Where one turn sends some rows of the set: a few examples, then the rows asked:
Z_529: [-0.067, -0.817, -3.022, -3.233,  0.038,  0.263, -0.663, -3.149,  0.666,
 -0.612, -0.462, -1.194, -2.919,  0.621]
Z_844: [-0.154,  0.657,  1.073,  0.192,  1.188,  1.189, -0.622, -2.100, -0.535,
  0.479, -2.579, -2.033, -2.010, -2.216]
Z_907: [-2.584, -2.632, -1.070,  1.786, -1.911, -0.576, -1.541,  0.205,  0.304,
  2.496, -0.082,  1.000, -0.696,  0.527]
Z_784: [-1.502, -0.955,  0.732, -1.562,  2.221,  1.944, -2.789, -2.546, -0.027,
 -0.485, -0.974,  0.921, -3.190,  2.359]
Z_335: [-0.732, -0.543, -0.354, -1.626, -1.490, -3.387, -0.039, -0.881, -0.969,
  0.609,  1.146,  3.427, -3.668,  1.850]
Z_90: [-0.714,  0.732, -0.053,  0.804, -0.199,  0.437,  0.718, -3.790, -2.318,
  0.705, -2.620, -0.570, -2.905, -0.279]
Z_610: [ 1.011, -0.010, -3.021, -2.398, -0.732, -0.042, -0.182,  0.338, -2.665,
 -0.491, -2.722,  0.109, -2.865, -1.782]
Z_635: [ 1.525, -0.255,  0.745, -0.450,  1.388,  0.535, -1.474, -3.110,  0.118,
  0.314, -2.351,  0.528, -4.516, -2.633]
Z_532: [-0.957, -2.061, -0.535, -0.387, -0.363,  1.288,  2.995,  0.776, -0.901,
 -0.688, -0.122,  3.741, -5.118,  0.043]
Z_66: [ 0.936, -3.465, -2.201,  0.913, -0.449, -0.038, -1.455, -0.569,  2.057,
  1.242,  0.664,  2.333, -0.570, -1.376]
Z_111: [ 1.935, -0.763,  0.012, -0.238,  0.501,  1.035, -0.060, -3.648, -1.611,
  2.660, -2.156,  0.250, -4.177,  0.039]
Z_897: [-0.062, -1.397, -1.833, -1.207, -0.352,  1.240,  2.746,  2.634,  1.627,
  1.010, -0.580,  0.394, -3.197,  0.829]
Z_886: [-0.293,  1.265, -0.305,  1.057,  1.049, -1.490, -1.209,  0.911,  0.992,
 -3.050,  0.911,  2.764, -1.746, -0.285]
Z_921: [-0.593, -2.679,  1.692, -2.108,  2.092,  1.121,  0.771,  1.552, -0.003,
  1.223, -0.804,  2.572, -0.035,  0.930]
Z_667: [-0.290, -0.321, -0.012,  0.089,  0.909,  1.167, -3.346,  0.653, -2.912,
  0.250, -3.453,  2.026, -2.599, -0.080]
Z_697: [-1.101, -1.229, -2.645,  0.638,  0.088, -0.326, -0.591, -2.628,  2.372,
 -1.639,  0.004,  4.305, -1.443,  0.441]
Z_809: [-2.722, -2.023,  1.678, -1.926,  0.909,  0.648,  2.104,  0.111,  0.201,
 -1.973,  0.386,  2.253, -2.121, -1.449]
Z_369: [ 0.038,  0.045,  0.005, -0.683,  0.199, -1.733,  1.030,  1.475, -1.611,
  0.409,  0.953,  0.947,  0.793,  1.827]
Z_858: [-3.093, -1.253, -1.065, -0.294, -2.035, -2.618, -1.260,  0.183,  0.143,
  0.455, -2.016,  3.702, -2.476, -1.255]
Z_450: [ 1.682, -0.833,  0.112, -0.615,  0.755, -0.889, -1.273,  2.312,  2.212,
  0.968,  1.360,  1.711, -4.303,  1.304]

Z_809 -> Z_66
Z_529 -> Z_610
Z_90 -> Z_844
Now these:
Z_335 -> Z_369
Z_858 -> Z_921

